Small tables with named rows and columns. After each table, cells are looked up by row and column.

lugato =
         lorati  noli
kanad       110    95
luvefek     112   119
dol         141    64
rur         108   106
bapaf       111    94
bom         114    74
zogekof     107    58
kun         142   193
ves         125    94

What is the noli of kun in lugato? 193
What is the lorati of zogekof in lugato? 107
What is the noli of bapaf in lugato? 94
What is the lorati of bom in lugato? 114
What is the noli of bom in lugato? 74
What is the lorati of rur in lugato? 108
What is the noli of luvefek in lugato? 119

lopu.tsv
	nemekud	sog	rur	vero	tad	taliz	fadul	puv	tum	vugim
gedule	3439	3781	8115	4439	2957	7752	5527	2439	7040	6593
nas	6195	5320	4328	4115	4795	5840	6392	5945	4938	4129
bepuzod	3494	3620	4609	5995	6867	6867	5985	4641	3619	3486
dolisus	6816	5642	4383	3310	2799	2957	3806	4957	6236	7196
palet	3938	5281	6524	5370	3929	4830	6416	5784	4124	4418
tiram	7189	4275	3363	6424	6911	3831	3731	6820	6551	3463
vuv	5340	4058	6287	5266	4086	6336	5212	4121	6367	5152
buzepe	3914	4868	6711	4780	3960	6406	5845	3732	5363	6628

puv of buzepe is 3732
sog of buzepe is 4868
taliz of gedule is 7752
vugim of vuv is 5152
tum of bepuzod is 3619
vugim of buzepe is 6628
sog of nas is 5320
tad of tiram is 6911

Table zetakoz
|  | paga | sogat | foliret | latabid |
|---|---|---|---|---|
| goga | 42783 | 24016 | 15918 | 22822 |
| pafa | -21483 | 12650 | -51250 | 4878 |
| bikag | 70685 | -67398 | 79030 | 10975 |
| fezo | 71110 | 95977 | -65 | 64098 |

What is the paga of bikag in zetakoz? 70685
What is the paga of pafa in zetakoz? -21483
What is the sogat of goga in zetakoz? 24016
What is the latabid of fezo in zetakoz? 64098
What is the paga of fezo in zetakoz? 71110
What is the sogat of pafa in zetakoz? 12650
What is the sogat of fezo in zetakoz? 95977
What is the foliret of bikag in zetakoz? 79030
What is the foliret of pafa in zetakoz? -51250
What is the latabid of pafa in zetakoz? 4878
What is the foliret of fezo in zetakoz? -65
What is the latabid of goga in zetakoz? 22822

nor.csv
,bikuni,mor,topu,gav,tuvep,beg,gusufe,govaro,fab
dutim,131,88,100,126,88,106,127,143,104
fatuton,106,89,106,116,107,120,120,135,101
fuzimi,103,88,105,128,99,115,121,128,100
rim,40,173,115,37,151,193,117,156,92
zefu,90,90,108,117,106,117,129,132,98
lamem,86,161,108,74,134,143,134,164,90
nugile,47,90,113,98,110,155,112,90,95
muzo,142,99,100,91,89,94,146,151,98
mus,119,48,101,144,84,98,134,105,105
dad,62,135,111,87,129,148,124,159,98
fuve,43,133,117,105,140,167,110,135,95
gufuzi,170,64,94,141,75,63,142,141,105
gito,54,91,113,104,117,157,99,124,96
zimol,86,100,108,94,112,140,122,137,95

beg of fuzimi is 115
gusufe of dutim is 127
mor of gito is 91
beg of gufuzi is 63
gav of rim is 37
bikuni of dad is 62
govaro of dad is 159

Table dokur
|  | rukuzu | bof | feg | zem | vuginek | nagen | fos | tol | mepas | peb |
|---|---|---|---|---|---|---|---|---|---|---|
| gake | 86 | 75 | 84 | 45 | 194 | 94 | 31 | 119 | 110 | 2 |
| dor | 114 | 130 | 12 | 125 | 93 | 164 | 139 | 113 | 79 | 123 |
| deri | 124 | 44 | 116 | 75 | 149 | 109 | 64 | 96 | 97 | 63 |
| lod | 71 | 137 | 108 | 117 | 48 | 71 | 122 | 93 | 111 | 130 |
| zofilev | 76 | 63 | 159 | 74 | 109 | 43 | 60 | 80 | 140 | 67 |
| kuvofeb | 84 | 86 | 58 | 64 | 177 | 115 | 46 | 115 | 119 | 22 |
| dez | 39 | 115 | 150 | 72 | 96 | 18 | 61 | 93 | 143 | 60 |
| gop | 122 | 125 | 13 | 112 | 120 | 170 | 125 | 123 | 64 | 102 |
| guteka | 114 | 53 | 112 | 81 | 133 | 102 | 70 | 91 | 109 | 72 |
| tunupi | 121 | 125 | 6 | 110 | 128 | 174 | 122 | 126 | 64 | 96 |

gop, bof -> 125
gop, zem -> 112
lod, bof -> 137
deri, fos -> 64
dor, mepas -> 79
tunupi, nagen -> 174
tunupi, feg -> 6
gake, bof -> 75
tunupi, vuginek -> 128
gake, feg -> 84
tunupi, tol -> 126
gop, feg -> 13
lod, peb -> 130

fom
|  | rakikad | dukara | nefi |
|---|---|---|---|
| veba | 31.185 | 49.180 | 58.719 |
| kirir | 46.363 | 50.842 | 42.572 |
| tivefos | 27.964 | 57.093 | 49.781 |
| mimala | 18.946 | 64.408 | 55.509 |
| dubopur | 33.664 | 52.305 | 50.756 |
| pudafo | 76.738 | 32.626 | 34.878 |
| maf | 33.999 | 51.780 | 50.139 |

tivefos, dukara: 57.093
dubopur, dukara: 52.305
maf, nefi: 50.139
veba, dukara: 49.180
maf, dukara: 51.780
pudafo, dukara: 32.626
maf, rakikad: 33.999
veba, rakikad: 31.185
pudafo, nefi: 34.878
kirir, nefi: 42.572
mimala, dukara: 64.408
tivefos, nefi: 49.781
tivefos, rakikad: 27.964
dubopur, nefi: 50.756

pemeva:
,bipi,zas,nog,zali,rel,bopu
zatibu,142,163,60,44,192,51
foz,184,114,115,109,174,97
kiz,146,149,95,55,187,52

What is the bipi of zatibu in pemeva?
142
What is the zali of zatibu in pemeva?
44
What is the rel of foz in pemeva?
174
What is the bopu of kiz in pemeva?
52
What is the zali of foz in pemeva?
109
What is the rel of zatibu in pemeva?
192
What is the zas of kiz in pemeva?
149
What is the bopu of foz in pemeva?
97
What is the zas of zatibu in pemeva?
163
What is the bipi of kiz in pemeva?
146
What is the bipi of foz in pemeva?
184
What is the nog of foz in pemeva?
115
What is the nog of zatibu in pemeva?
60
What is the zas of foz in pemeva?
114
What is the bopu of zatibu in pemeva?
51
What is the zali of kiz in pemeva?
55
What is the nog of kiz in pemeva?
95
What is the rel of kiz in pemeva?
187

daf =
,biv,vaborug,rodonaf,tuzo,pof,nedoveb
tabavik,129,144,205,158,192,60
kamigu,106,96,50,80,149,128
fepe,122,171,115,111,79,192
tiketa,87,50,155,86,118,127

What is the tuzo of tiketa in daf?
86
What is the biv of kamigu in daf?
106
What is the vaborug of tiketa in daf?
50
What is the nedoveb of kamigu in daf?
128
What is the pof of kamigu in daf?
149
What is the rodonaf of kamigu in daf?
50
What is the biv of tabavik in daf?
129
What is the tuzo of kamigu in daf?
80
What is the tuzo of tabavik in daf?
158
What is the pof of tiketa in daf?
118
What is the nedoveb of fepe in daf?
192
What is the nedoveb of tiketa in daf?
127
What is the biv of tiketa in daf?
87
What is the vaborug of fepe in daf?
171
What is the pof of tabavik in daf?
192
Row with the largest nedoveb: fepe

puduril
         bup  bak  tugi  bukagil  repobet  zabam  tabi  vol  san
lus       46   72    33       36       79     86    55   39   88
ludifik   20   42    62       51       39     56    66   73   61
zive      59   53    46       33       63     73    59   39   61

zive, tugi => 46
ludifik, vol => 73
ludifik, repobet => 39
ludifik, bukagil => 51
zive, bup => 59
zive, vol => 39
zive, bukagil => 33
lus, bup => 46
lus, tabi => 55
ludifik, san => 61
ludifik, zabam => 56
lus, san => 88
ludifik, bup => 20
lus, bak => 72
zive, san => 61

Table por
,miv,variv,lonusig
fiz,3.22,9.35,5.05
rad,2.21,3.39,1.72
tib,3.87,8.33,4.29
vove,3.63,9.24,4.91
dipep,1.11,6.01,3.56
fuz,1.32,3.69,2.06
vagosok,3.15,8.80,4.69
fuviki,2.45,5.02,2.74

What is the variv of fuz in por? 3.69
What is the variv of vove in por? 9.24
What is the lonusig of dipep in por? 3.56
What is the miv of fuviki in por? 2.45
What is the lonusig of vagosok in por? 4.69
What is the variv of vagosok in por? 8.80
What is the variv of rad in por? 3.39
What is the lonusig of fuviki in por? 2.74
What is the miv of vove in por? 3.63
What is the variv of fiz in por? 9.35
What is the variv of dipep in por? 6.01
What is the lonusig of rad in por? 1.72
What is the lonusig of vove in por? 4.91
What is the miv of dipep in por? 1.11
What is the variv of tib in por? 8.33
What is the lonusig of tib in por? 4.29

petub:
         lifurad  mosivof  lazanut  bifovut  rimoda   sur  paloru   voz  buzaf  ponef
bodu        5865     4840     7233     5990    7008  4732    5788  5889   6659   5732
fili         772     5664     6454     6840    7064  5589    3345  6649   6591   4338
bifosil     2519     4298     6822     5125    5618  6452    3604  5741   6559   3599
mevubuk     9058     1463     6453     2969    9753  4297    7580  5176   5106   7800
mifisi      5481     6595     5713     6087    5107  5351    7185  5366   5790   5563
nikite      2498     5652     5098     7028    5593  5141    4601  6170   5641   5953
dofolem     6923     3606     5182     3873    7422  5226    6698  5134   5327   6035
degimik     5980     6841     6400     5998    4597  4392    6993  6009   5487   6118
pame        7080     3778     5901     4088    7864  5620    7047  5781   5538   6422
romek       6464     5571     5689     4937    6095  5906    5890  5820   4873   6224
vozof       5803     6092     4884     6122    6069  5959    5634  5399   5382   7779
sitif       4155     5010     5575     6182    5587  6668    4286  6608   6204   4785
zof         5742     5773     5804     5805    5410  5598    5695  5538   5461   5784

What is the voz of dofolem in petub? 5134
What is the sur of romek in petub? 5906
What is the buzaf of zof in petub? 5461
What is the buzaf of fili in petub? 6591
What is the ponef of pame in petub? 6422
What is the bifovut of bifosil in petub? 5125
What is the bifovut of mifisi in petub? 6087
What is the sur of zof in petub? 5598
What is the sur of bodu in petub? 4732
What is the rimoda of zof in petub? 5410
What is the rimoda of mevubuk in petub? 9753
What is the bifovut of nikite in petub? 7028
What is the lazanut of bifosil in petub? 6822
What is the rimoda of dofolem in petub? 7422
What is the rimoda of romek in petub? 6095
What is the voz of zof in petub? 5538
What is the paloru of nikite in petub? 4601
What is the voz of fili in petub? 6649
What is the lifurad of romek in petub? 6464

